In the data rows, the value 50 means zero.
Here are some rows, each followed by its group. Groups can overlap.
[41 51 45 45 54 58 45 44 63 55 37 41 57 49 51 67 60 53 32 48 46 68 33 55
 34 66 58 30 43 39 47 65 58 54 61 40 40 40 41 84 35 31 33 64 44 46 49 69
 30 51 61 61] wax
[45 49 61 48 45 49 33 61 47 40 29 51 38 61 66 43 41 41 46 34 38 50 54 34
 67 48 32 55 50 45 58 69 47 51 60 39 62 46 53 56 60 41 44 27 66 64 46 46
 67 45 30 51] brick
[69 60 39 60 99 54 68 18 91 36 82 35 11 72 24 31 56 53 84 54 61 09 62 99
 74 31 11 68 32 46 60 72 16 67 65 70 92 22 88 63 41 97 45 20 58 15 19 03
 48 81 20 62] seed
[87 65 62 47 61 31 78 60 58 69 81 76 12 68 47 67 33 46 87 90 68 55 91 44
 44 62 30 26 00 55 55 57 23 43 49 27 17 47 46 20 47 65 76 11 49 20 44 13
 44 53 58 78] reed
[59 83 53 55 60 49 43 54 34 04 49 57 62 51 45 43 49 40 43 60 70 53 55 45
 62 39 50 40 53 41 53 59 43 58 31 56 31 59 36 47 61 27 33 59 74 44 63 61
 62 46 70 38] harp
[43 39 42 57 66 38 45 55 52 58 63 73 52 45 22 32 49 72 62 47 79 51 68 51
 49 44 59 30 32 23 60 50 54 60 44 56 62 64 51 22 49 55 69 56 61 48 37 50
 56 69 50 54] moss
[51 52 70 51 39 40 51 43 51 99 53 54 67 82 49 46 78 55 62 58 53 65 59 52
 58 43 58 49 60 35 60 42 53 58 48 55 57 39 62 50 54 50 75 54 39 26 37 60
 37 42 39 48] reed
[38 41 28 42 42 48 49 49 54 52 71 29 41 41 56 72 54 44 23 49 36 51 39 49
 52 37 68 51 36 56 56 46 42 42 41 73 43 66 25 53 70 43 41 60 23 53 63 51
 35 45 52 46] clay
[42 42 72 31 52 44 56 34 59 44 53 55 65 70 47 49 75 55 49 64 52 65 63 39
 32 34 56 39 68 60 49 52 47 36 50 60 65 36 70 64 47 40 60 55 59 40 40 62
 38 46 32 48] silk
[39 32 32 84 43 51 23 62 68 59 71 26 25 27 47 79 57 34 40 63 13 32 44 48
 49 58 58 69 28 20 23 60 45 35 39 64 67 77 36 41 24 77 69 44 66 62 68 39
 60 62 51 65] clay
[60 39 50 49 50 64 54 28 44 54 41 55 54 36 43 61 46 54 48 52 42 43 40 62
 49 37 38 51 61 56 34 51 65 60 65 56 43 55 57 41 48 46 29 55 46 53 48 56
 55 52 61 31] seed
[55 48 56 52 60 49 40 41 47 72 56 56 43 36 56 53 28 57 55 42 39 41 48 40
 65 59 55 44 51 51 35 61 50 41 52 51 41 64 31 37 36 71 59 43 37 57 53 52
 31 37 58 47] mint
[43 22 33 33 44 58 34 47 51 56 38 55 61 44 57 50 47 50 49 57 40 39 31 40
 49 43 51 38 61 52 59 68 59 57 47 55 37 53 34 51 40 46 35 47 66 55 34 62
 66 36 54 36] mint
[37 56 47 48 43 54 40 44 48 00 55 49 53 38 52 50 34 24 43 39 40 48 41 54
 63 50 70 49 49 63 68 49 48 49 54 64 33 54 17 56 55 41 40 48 55 58 30 56
 50 37 80 43] clay
[59 43 52 55 54 53 60 45 41 54 61 62 59 49 35 53 50 44 45 48 67 56 53 57
 66 43 67 74 46 35 71 55 50 61 37 64 44 63 47 37 65 44 53 67 55 37 58 59
 55 52 51 40] moss
[34 36 54 51 35 57 50 52 44 54 45 52 64 34 44 57 40 60 30 33 64 55 40 60
 65 41 64 38 60 55 47 41 56 56 39 71 41 62 42 64 75 32 26 72 59 63 49 61
 57 44 57 30] moss
[80 59 57 38 44 47 69 59 30 76 97 54 36 51 55 38 55 52 29 61 47 50 64 43
 22 27 47 23 36 96 56 45 36 69 42 48 31 00 51 31 65 55 31 42 20 57 59 38
 49 46 60 57] harp
[68 49 36 47 53 20 36 50 41 27 49 43 60 47 65 24 57 54 62 42 51 24 39 49
 50 67 60 40 67 62 56 46 44 44 35 32 34 41 54 52 19 62 62 44 54 49 40 56
 46 30 43 62] mint
[67 42 65 64 45 75 31 41 41 55 54 58 68 57 45 59 72 52 46 56 52 69 42 53
 55 46 54 52 61 32 54 60 69 66 51 46 48 47 55 53 47 36 57 61 42 36 40 71
 35 46 49 47] reed
[32 60 49 44 51 42 65 61 46 44 40 53 46 83 70 34 67 73 59 59 53 57 51 31
 43 49 38 56 54 54 45 50 50 30 54 61 70 45 66 62 66 53 60 51 32 43 50 49
 50 49 67 43] silk
[50 51 45 60 31 74 51 55 42 42 44 56 65 42 46 62 57 37 36 45 56 53 28 58
 64 56 62 40 57 49 39 40 70 61 45 66 40 59 57 59 66 42 36 81 47 55 54 59
 55 41 45 31] reed
[58 50 39 51 46 43 41 70 91 37 84 34 01 58 32 76 69 41 37 61 02 06 66 32
 67 81 63 45 04 24 46 20 23 38 45 60 87 50 56 37 21 91 72 26 47 72 33 04
 67 67 64 81] clay
[71 41 73 52 81 62 35 30 57 61 54 42 68 41 55 52 53 38 62 35 44 94 57 38
 26 66 49 68 58 40 27 32 51 55 78 27 53 54 63 65 31 47 65 53 68 18 41 57
 47 59 66 72] wax
[57 59 42 57 33 58 62 66 48 77 60 57 38 50 61 66 48 58 67 62 38 51 41 44
 52 50 50 46 31 33 41 57 50 51 43 52 48 67 60 27 54 77 72 46 45 24 41 40
 50 52 48 53] reed
[32 52 58 54 43 60 40 51 53 53 56 50 43 33 50 49 36 46 49 44 35 48 42 53
 59 44 58 54 51 48 56 42 48 44 58 61 51 60 28 49 44 59 48 46 41 55 57 52
 45 50 61 46] clay
[28 40 60 60 58 49 83 64 14 46 46 48 50 82 62 04 78 49 82 99 41 59 63 43
 22 57 41 53 43 76 49 47 45 00 67 67 60 38 65 48 46 40 68 60 20 35 93 36
 54 75 69 48] silk
[49 48 44 51 40 58 53 50 60 54 46 53 49 54 47 53 53 42 48 40 34 44 36 45
 60 54 57 61 45 56 53 22 56 55 74 52 46 56 50 48 51 51 50 54 49 48 07 43
 45 47 45 45] clay
[45 29 51 38 48 40 64 77 41 66 44 52 35 86 88 50 56 44 49 44 38 65 66 21
 29 65 32 39 48 43 61 69 40 36 45 52 91 29 63 65 77 53 52 29 56 59 34 45
 49 56 44 56] brick
[41 46 50 58 56 39 41 50 51 17 52 26 49 53 46 44 76 77 31 58 71 53 51 64
 46 49 45 63 57 60 44 57 54 48 31 43 50 31 48 66 43 47 50 65 53 63 57 55
 53 39 64 61] harp
[35 56 50 00 53 37 50 37 24 53 35 41 60 60 69 32 48 99 61 57 40 52 52 52
 60 55 54 27 54 43 55 46 54 52 43 62 46 41 38 44 50 53 51 50 49 48 06 61
 66 38 72 39] mint
[52 43 67 22 48 33 36 47 70 41 51 17 63 46 48 47 63 60 66 58 44 64 71 55
 20 48 45 51 60 62 33 11 30 41 45 23 52 31 83 72 24 54 74 40 56 37 47 41
 51 52 43 86] wax
[42 47 61 53 53 42 52 62 61 55 50 56 48 82 61 32 70 55 67 59 58 57 62 29
 41 46 37 83 57 52 56 46 41 39 54 56 70 38 72 60 56 60 64 41 39 34 58 38
 21 46 66 53] silk
[28 71 50 39 39 43 65 40 38 52 43 56 44 49 56 44 63 34 58 61 40 47 33 67
 37 42 44 51 55 55 57 52 67 28 72 57 61 60 40 39 46 48 57 54 53 45 46 60
 43 65 49 39] silk
[49 88 52 40 67 24 57 41 51 48 83 41 41 35 47 48 59 62 43 35 59 55 58 57
 52 61 67 60 36 50 61 41 37 47 51 62 56 65 23 37 60 58 58 59 56 46 73 39
 59 58 79 58] harp
[38 52 63 52 44 52 48 45 64 54 43 59 72 43 35 52 48 45 44 36 56 64 52 52
 39 61 73 62 55 52 20 42 57 59 56 50 47 37 54 69 43 41 44 65 39 57 31 62
 22 46 44 52] wax
[61 39 71 26 57 59 48 58 51 41 45 72 40 83 39 60 53 54 65 77 76 66 76 45
 72 51 34 40 40 19 92 40 51 52 36 33 51 51 54 35 48 49 77 34 38 35 40 49
 59 45 40 56] reed
[51 58 67 32 46 59 48 64 56 61 64 58 40 42 52 52 57 43 59 48 41 52 47 43
 60 60 52 58 43 29 47 23 43 53 55 63 61 65 54 39 46 77 60 51 52 31 23 37
 51 57 48 52] clay
[32 37 49 50 34 68 45 58 38 58 31 51 54 50 55 47 59 40 46 62 58 50 36 63
 50 40 35 62 74 64 37 50 65 39 51 54 57 59 45 50 60 30 39 54 46 60 42 55
 52 47 48 36] silk
[42 51 51 68 37 69 50 39 39 48 39 53 59 33 45 66 42 43 40 47 41 51 33 60
 59 42 56 67 60 50 39 24 72 55 55 64 42 64 43 46 55 45 40 67 79 61 49 65
 65 45 53 28] seed
[36 44 40 63 52 39 45 40 27 40 42 38 62 44 68 39 37 66 49 51 43 52 49 53
 60 49 60 47 50 49 49 33 48 62 35 64 34 47 24 42 58 45 35 52 51 51 41 62
 37 35 47 38] harp
[36 46 49 31 34 61 56 44 40 30 46 58 67 55 48 51 63 76 42 51 51 55 33 59
 50 42 65 50 68 51 58 56 69 54 48 63 58 47 43 51 58 42 48 68 44 51 53 71
 49 45 48 32] silk
[49 49 47 62 66 35 58 46 48 69 29 55 40 56 48 34 23 43 51 41 52 21 53 43
 73 56 51 68 53 50 50 34 39 40 43 40 40 44 50 41 28 67 49 40 63 66 40 52
 21 36 57 47] mint
[32 49 71 54 54 45 52 42 62 54 47 47 55 50 35 54 65 49 32 60 70 61 61 52
 36 44 52 43 64 58 65 58 51 38 41 50 57 40 57 67 41 43 49 64 61 63 54 59
 59 45 37 53] silk
[50 61 35 59 56 48 37 33 45 39 41 62 77 38 34 42 35 52 49 42 59 39 47 45
 51 49 72 48 59 60 73 54 70 55 44 52 35 51 48 50 39 39 50 62 86 72 51 70
 55 35 69 37] moss
[55 70 36 72 53 37 69 54 36 44 73 34 45 47 57 42 64 41 20 48 61 56 41 50
 25 39 51 44 39 71 24 36 49 67 36 41 42 19 37 46 67 51 31 67 53 56 86 56
 46 52 58 56] harp
[49 52 56 40 38 69 56 51 36 49 38 64 65 51 47 62 44 45 44 48 59 64 44 53
 67 41 61 70 57 32 50 53 60 61 34 60 45 60 56 44 66 43 49 68 42 43 42 67
 53 43 54 34] reed
[47 54 50 52 51 32 53 62 69 20 51 73 42 48 23 38 36 18 50 19 62 47 73 37
 46 46 59 72 25 43 59 68 47 59 68 44 58 52 78 32 55 56 61 46 39 61 81 37
 42 64 59 59] moss
[52 25 70 53 63 43 71 38 53 51 55 51 19 49 20 42 52 32 39 34 70 36 55 90
 73 52 34 52 35 56 75 49 52 63 74 40 51 34 55 32 41 67 44 56 43 62 30 34
 23 61 46 56] seed
[60 99 35 51 75 43 44 40 60 43 50 51 22 43 53 44 18 41 62 57 34 24 59 43
 46 24 24 41 33 52 57 66 21 43 59 42 45 54 43 34 37 54 33 11 51 41 56 35
 44 61 58 55] seed
[40 48 68 52 60 46 50 54 57 63 76 57 27 24 38 48 39 57 56 46 40 38 55 53
 49 63 59 63 33 32 54 42 41 33 47 57 81 61 37 41 30 82 65 41 44 63 24 41
 54 80 24 63] clay
[44 60 52 23 27 69 51 45 49 52 35 57 50 45 42 56 61 58 39 48 50 45 30 70
 53 37 42 55 65 65 55 63 70 58 68 52 48 51 55 44 53 39 35 59 53 56 53 52
 68 46 47 34] seed
[65 26 48 53 52 52 51 26 44 55 58 54 55 50 42 60 68 40 55 51 38 50 38 66
 47 52 52 22 48 40 65 54 75 62 72 53 53 57 52 38 43 51 58 62 50 42 58 60
 51 61 24 41] seed
[35 49 56 54 49 45 73 37 41 47 53 56 57 70 55 44 74 50 47 60 42 56 40 49
 37 38 57 43 63 54 55 50 60 33 61 64 71 45 46 49 55 46 57 62 52 39 25 69
 50 59 46 37] silk
[65 43 41 46 37 53 20 72 40 49 38 50 58 59 66 36 36 46 53 29 48 42 48 31
 69 56 50 36 67 60 49 52 52 43 46 36 43 53 45 61 60 33 54 33 56 72 50 54
 64 31 02 49] brick
[46 48 48 60 42 56 56 60 41 41 51 57 53 55 68 55 45 48 52 51 57 61 42 47
 54 57 53 51 35 43 30 22 52 55 40 69 32 48 51 69 70 48 37 59 43 42 46 56
 62 42 55 39] reed
[61 54 38 43 60 39 58 39 42 51 31 52 50 54 47 54 34 49 36 47 51 23 44 42
 69 53 56 50 63 60 39 66 56 39 37 44 26 50 54 40 29 60 48 57 45 71 49 62
 50 21 55 38] mint
[46 50 36 41 49 61 37 63 72 47 50 45 63 49 62 58 58 26 54 39 42 72 40 33
 33 60 57 45 56 32 51 50 46 64 60 49 55 60 49 63 51 53 47 52 64 26 59 50
 63 51 52 59] wax
[35 99 52 16 26 60 51 51 42 36 29 54 48 58 68 53 57 39 39 37 39 54 31 43
 57 42 46 51 61 63 56 36 64 48 57 55 64 48 54 63 75 37 40 51 51 57 56 57
 43 38 53 36] silk
[45 47 55 37 40 52 29 52 56 63 31 47 32 52 68 53 48 55 45 35 32 49 44 41
 57 29 24 25 51 42 14 49 48 56 66 46 60 55 57 49 59 47 39 27 40 48 75 47
 46 46 36 47] seed
[62 52 64 50 39 46 70 57 60 42 54 60 40 72 54 71 50 59 75 71 58 63 59 46
 64 57 42 28 35 33 43 28 44 53 47 28 41 61 42 31 57 63 81 36 55 15 34 36
 69 45 53 61] reed
[48 61 56 37 43 54 50 60 66 45 45 52 48 61 45 48 60 49 49 32 38 52 48 42
 59 68 56 56 41 42 52 40 48 62 77 52 54 50 59 54 52 55 50 54 54 45 46 35
 42 53 51 54] brick
[54 51 71 59 55 51 39 48 67 50 45 44 62 57 38 38 60 52 49 46 55 57 53 53
 44 58 59 81 57 52 56 31 41 46 56 29 44 28 64 85 22 39 54 52 52 46 33 59
 73 49 44 73] wax
[49 88 52 45 84 24 53 47 75 53 62 32 21 51 44 51 57 55 47 55 67 58 70 61
 21 74 33 40 17 47 48 45 35 48 56 19 57 23 42 72 21 59 51 36 45 55 34 35
 52 68 47 93] wax
[48 64 41 62 43 58 51 68 18 52 68 37 54 47 64 25 61 51 56 64 57 62 56 66
 45 48 50 48 50 57 50 38 36 64 33 59 48 35 35 29 70 45 43 48 32 34 63 37
 68 55 40 55] harp
[39 71 59 73 57 44 45 38 35 37 27 52 67 53 49 33 36 50 57 50 54 42 56 45
 69 48 51 20 70 44 76 54 53 53 36 55 49 53 46 43 48 48 47 53 71 61 60 63
 58 41 46 32] mint
[38 65 62 62 42 44 51 46 62 53 49 58 67 55 37 46 54 50 51 40 55 56 50 49
 46 51 65 28 60 53 53 45 61 56 61 51 46 40 54 60 43 55 55 61 54 55 55 61
 43 43 35 48] wax
[27 82 87 56 76 25 86 45 57 66 77 74 27 36 28 24 30 49 67 51 60 40 70 52
 28 40 46 47 39 39 44 43 35 26 58 45 97 46 34 31 33 89 69 35 51 57 60 51
 50 99 67 59] silk
[55 16 69 49 50 49 54 48 51 54 40 58 42 46 37 58 36 38 39 22 56 54 62 50
 63 56 40 59 42 56 47 62 62 62 72 46 49 49 62 51 66 47 41 55 39 77 51 43
 24 53 74 44] moss
[69 38 64 39 42 63 51 29 46 59 53 50 47 44 42 59 67 51 53 50 47 48 42 74
 59 27 28 49 62 55 48 47 59 63 70 55 54 60 73 33 60 48 44 55 59 32 66 44
 36 59 87 36] seed
[48 38 56 63 36 43 49 57 63 45 63 48 41 49 52 63 53 44 37 35 33 45 55 43
 65 61 66 37 36 56 53 59 34 49 59 75 48 57 49 60 67 45 39 50 61 55 49 33
 45 45 46 49] brick
[42 46 26 28 42 43 36 55 46 50 46 47 73 55 56 37 52 00 49 54 53 42 37 43
 48 50 65 47 58 58 51 33 57 62 39 56 32 42 31 61 52 37 38 57 53 57 77 64
 52 32 50 41] harp
[46 25 47 70 62 48 46 51 79 53 43 15 57 46 54 55 40 48 68 43 31 80 63 43
 15 57 46 49 43 41 62 52 34 46 71 18 50 50 71 61 27 63 74 43 53 23 57 39
 38 64 46 87] wax
[34 31 58 51 54 41 56 46 53 50 46 28 56 59 55 57 81 47 39 83 56 63 60 43
 17 30 37 45 71 66 45 32 47 15 38 53 60 51 68 66 45 37 57 65 39 50 57 56
 50 51 49 54] silk
[38 51 34 35 36 54 36 51 47 18 30 49 65 46 64 49 43 42 50 50 39 39 26 41
 59 48 61 52 67 51 47 48 60 54 40 54 33 54 34 53 43 51 42 51 41 54 43 67
 66 26 61 34] mint
[37 57 66 46 54 46 58 46 51 49 67 56 30 31 34 55 39 53 41 46 39 39 50 65
 50 56 66 27 32 30 60 49 50 32 44 55 77 53 35 48 31 72 65 47 47 70 77 58
 42 77 51 59] clay
[41 39 45 72 40 58 37 44 41 45 60 37 55 33 58 71 56 53 28 45 41 60 37 56
 59 48 70 74 53 45 43 48 54 47 40 79 41 73 28 54 63 39 38 71 57 50 56 62
 48 42 50 39] clay
[29 51 49 61 52 42 67 40 46 39 59 42 42 59 58 57 68 44 31 56 37 54 32 45
 33 34 51 53 54 43 56 60 59 34 53 57 74 53 32 50 52 59 55 63 48 49 25 70
 54 63 46 42] silk
[38 44 69 46 44 50 48 41 62 63 49 61 70 45 36 56 61 63 40 50 64 63 56 52
 37 52 65 55 66 57 28 40 56 51 44 55 53 39 59 66 46 39 47 63 57 59 61 62
 49 43 58 48] wax
[36 66 61 73 38 53 46 54 50 70 41 58 64 40 51 46 39 55 49 32 59 55 47 44
 61 54 59 66 62 53 52 63 56 58 47 57 50 55 47 56 65 49 43 58 49 56 53 55
 54 41 41 40] moss
Which 3 groups are nearest to each row below, nearest first, going by the distance to the centre of the group?
[50 50 75 56 32 68 32 56 64 53 42 52 71 42 46 64 71 69 31 49 51 71 50 43
 35 51 53 48 81 58 36 64 53 59 52 46 52 43 63 69 48 27 35 59 45 52 47 56
 62 40 41 51] >> wax silk brick
[54 59 88 53 83 00 98 79 48 48 99 25 12 47 42 00 48 40 43 51 82 33 72 41
 08 31 08 56 33 70 27 51 20 47 28 00 78 00 59 44 36 99 60 47 16 73 70 33
 44 95 52 88] >> harp silk wax
[60 41 41 55 58 15 34 58 53 49 47 47 41 47 69 26 57 44 64 42 50 21 36 41
 55 70 54 48 55 50 45 51 34 35 42 35 31 56 47 45 11 72 62 39 55 38 50 46
 51 31 71 67] >> mint clay wax
[61 49 67 30 53 57 34 32 46 56 62 53 58 36 37 56 73 60 45 51 60 59 54 69
 50 66 50 37 58 48 43 71 68 71 52 50 55 43 46 43 40 44 52 58 47 58 51 51
 55 49 59 53] >> seed moss wax
[38 53 62 70 38 61 44 58 49 47 40 66 64 46 34 45 53 46 50 48 68 55 53 52
 54 37 50 43 67 45 35 48 63 56 44 55 58 54 67 43 57 46 51 60 48 56 40 55
 27 50 37 39] >> moss silk reed
[47 23 50 44 40 61 34 57 45 58 33 58 72 54 53 43 47 49 50 54 49 46 39 36
 60 47 56 54 71 45 76 32 61 58 41 52 39 50 45 53 45 46 42 55 75 58 50 66
 76 33 25 35] >> mint moss brick
[58 42 30 14 79 47 49 14 55 34 36 42 28 42 60 64 29 57 43 53 34 30 39 49
 51 15 23 61 49 53 48 68 43 39 57 53 38 65 55 43 34 56 28 38 71 43 50 59
 31 45 59 37] >> seed mint clay
[50 68 66 59 28 64 65 58 37 42 40 62 55 69 58 61 52 36 56 58 52 63 47 50
 68 52 54 47 50 31 53 31 59 60 39 48 48 49 58 40 63 56 62 57 77 35 46 58
 39 41 51 42] >> reed moss silk
[32 52 46 63 46 48 52 45 43 52 40 42 36 43 56 45 68 50 54 56 56 46 30 72
 48 44 28 52 62 62 55 81 63 34 71 50 56 69 42 36 47 50 51 56 45 43 74 45
 50 55 50 44] >> seed silk moss
[60 67 59 50 41 69 42 48 47 00 34 53 50 45 48 64 41 51 35 34 43 56 50 49
 62 58 42 46 48 61 50 52 67 61 66 44 42 46 58 61 64 30 33 53 51 76 52 48
 58 43 67 41] >> moss brick seed
[23 40 43 54 70 22 66 70 58 49 50 66 33 52 19 32 52 52 41 47 88 48 66 49
 38 41 51 47 27 20 59 35 44 36 49 43 69 71 46 24 46 52 60 60 52 57 47 52
 26 83 43 58] >> moss silk clay
[70 75 56 40 29 37 51 73 16 60 27 56 48 31 92 35 27 50 58 43 38 16 31 45
 56 62 48 50 74 64 48 44 28 26 15 45 22 48 73 52 32 61 33 36 48 51 25 57
 58 26 52 46] >> mint brick harp
Which 4 groups are nearest to each row below, nearest first, going by the distance to the group's nearest row?
[32 54 35 64 36 51 44 54 42 43 47 43 61 51 68 52 50 49 49 57 42 57 41 50
 51 44 59 39 51 39 64 60 48 65 35 68 43 51 28 47 62 49 38 51 40 40 44 58
 40 39 49 40] >> harp clay mint reed
Which 4 groups are nearest to each row below, nearest first, going by the average distance to the group's rows?
[45 47 69 54 55 48 56 53 61 41 55 61 57 40 38 49 56 47 31 41 68 64 55 49
 33 71 64 42 48 54 63 67 43 59 48 42 54 32 41 74 47 32 29 61 49 59 41 54
 75 60 48 64] >> wax moss brick harp
[41 51 43 65 39 64 51 37 45 40 39 41 50 35 43 74 49 55 33 49 42 48 34 73
 61 44 51 42 50 49 55 54 71 49 59 71 36 69 50 51 54 44 36 74 51 61 40 60
 61 45 63 30] >> moss mint seed clay
[59 49 63 45 49 68 57 35 50 43 44 56 46 43 34 53 41 57 44 28 49 50 48 68
 63 51 39 55 46 64 24 60 69 70 78 50 49 38 68 53 60 48 35 56 89 67 45 43
 50 54 52 39] >> moss seed brick mint
[23 54 46 51 41 45 58 58 49 69 32 70 56 51 20 47 46 44 40 47 74 50 55 63
 42 30 55 61 55 35 56 52 69 46 52 51 58 59 57 32 50 40 53 66 49 72 50 70
 78 63 54 39] >> moss silk mint reed
Which 3 groups are nearest to each row below, nearest first, going by the average distance to the group's rows?
[62 44 41 55 47 60 46 44 27 39 62 43 56 34 52 54 61 50 24 57 65 61 46 63
 52 34 54 49 55 64 53 56 47 70 28 58 33 49 31 35 73 25 23 63 53 45 49 54
 36 42 40 41] >> harp moss mint
[34 48 48 57 28 62 63 49 48 39 33 64 58 48 20 52 41 47 32 38 61 45 46 74
 54 37 60 45 57 50 61 70 75 64 59 50 49 39 59 36 52 43 41 65 45 80 70 66
 71 53 47 34] >> moss mint seed
Which 4 groups are nearest to each row below, nearest first, going by the distance to the centre of the group?
[42 50 56 50 46 60 54 56 55 56 55 54 54 25 38 56 33 53 50 28 55 52 55 50
 59 52 62 66 55 47 71 58 48 46 45 67 61 73 63 44 61 67 56 62 49 58 76 42
 51 56 43 44] >> moss clay seed brick
[39 39 53 54 42 64 38 51 46 43 36 52 51 32 67 55 35 50 48 43 36 52 34 36
 59 43 46 53 57 47 48 48 55 49 51 60 43 70 45 52 56 52 39 51 47 49 51 58
 27 41 29 35] >> mint brick moss clay
[44 53 61 64 35 58 55 57 52 49 44 54 59 44 47 55 46 51 48 27 56 59 49 48
 62 55 56 48 56 47 25 44 61 58 53 61 51 58 73 52 65 63 55 67 51 57 37 48
 49 41 58 40] >> moss reed brick seed
[35 59 53 17 39 50 61 53 45 53 51 59 44 50 69 49 49 43 68 51 35 53 43 43
 48 50 47 44 46 42 66 44 51 51 51 62 66 52 52 42 60 73 59 42 43 36 47 45
 40 54 45 44] >> silk reed brick clay
[57 50 40 53 50 57 45 51 37 36 53 57 71 49 42 48 55 46 35 53 72 56 45 53
 57 48 62 60 56 46 70 45 56 68 33 56 33 53 34 51 65 26 34 67 26 48 47 64
 58 45 45 38] >> harp moss reed mint
[37 25 63 53 57 32 65 43 76 47 36 01 52 46 47 60 45 53 43 44 30 76 68 49
 15 46 53 38 36 49 47 50 26 35 57 11 56 34 79 77 31 51 65 55 29 38 54 46
 61 70 50 92] >> wax silk brick clay
[56 61 52 49 47 57 31 57 44 52 38 46 53 49 57 57 39 35 37 37 50 56 55 39
 63 58 41 66 51 57 16 50 56 53 54 50 42 58 45 67 71 25 34 48 55 72 45 49
 65 41 53 42] >> brick moss harp mint
